128 stands for zero in the data rows.
Here are some numbered points:
[132 152 153 136 116 158 116 127 131 142 148 154 108 119 123 144] 0
[140 134 144 161 158 124 109 136 135 139 157 151 104 127 158 144] 1
[178 131 137 160 171 147 108 133 130 156 134 122 130 140 174 121] 2
[137 176 112 120 143 121 113 134 130 146 128 137 110 121 124 134] 3
[135 147 143 159 148 144 107 132 135 163 140 139 109 147 133 165] 4
[ 78  95  89  99 100  90 164 114  96  93 107  87 151 102  93 125] 5
[125 157 127 128 124 127 106 131 113 168 132 128 119 123 128 125] 6
[167 133 123 166 145 125 122 129 131 140 152 146 115 137 146 158] 7
[130 142 141 140 153 130 103 140 184 146 125 144 107 149 139 161] 8
[123 119 136 116 135 134 147 121 119 137 129 131 129 144 119 130] 9
[ 97  93 108  98  89  80 183  93 109  88 107 102 118 128 104  88] 10
[150 127 117 114 121 186 128 176 122 133 142 117 107 105 123 164] 11
[100 123 113 110 119 109 126 127 124 130 118 134 134 127 131 112] 12
[132 157 150 156 162 167 104 138 149 121 155 159 117 166 142 151] 13
[145 105  97 106 108 102 168 107 162 109  98  97 127 141 111 102] 14
[152 136 123 166 179 135 137 150 144 118 138 150 104 186 147 141] 15
[106 148 149 130 127 105 118 134 117 126 120 124 141 113 139 116] 16
[138 131 102 125 124 132 126 146 141 134 116 153 125 155 123 110] 17
[113 112 162 138 115 138 113 126 129 109 114 124 121 159 126 134] 18
[151 114 138 109 139 119 121 121 168 123 159 107 105 117 130 118] 19
Which point above is nearest to each new point by angle, seen from the average point of the numbered points? Its number follows each.
[163 170 159 146 149 164 113 155 159 154 185 167 112 151 151 167] 13
[128 116 118 150 147 136 134 117 120 106 121 130 157 103 114 137] 5
[115 186 106 115 131 128 116 130 155 147 130 127 117 129 119 131] 3
[ 94 108  95  93  85  92 134  87 101  90 111  95 132  80 114 108] 5
[142 118 120 148 128 155 115 141 127 142 136 132 126 132 137 161] 11
[117 108 134 127 114 117 120 123 117  96 133 107 140 100 121 147] 5
[144 150 166 163 156 148 112 136 148 159 169 166 103 142 134 154] 4
[113 129 100 104 137 104 137  99 106 100 113 112 123 126 108 128] 5
[126 100 130  96 104 119 130 110 119 102 105 114 121 131 113 107] 10
[115 126 118 142 141 122 144 119 123 112 150 135 146 146 129  98] 10
[129 106 125 113 127 138 116 115 130 124 117 118 125 115  96 156] 5
[147 137 159 150 141 146 114 162 138 148 135 169 117 164 144 148] 13
[108 154 109 128 124 110 130 125 114 113 104 110 110 113 116 125] 5
[108 113 114 118 137 143 142 123 112 104 143 104 160 138 131 105] 5
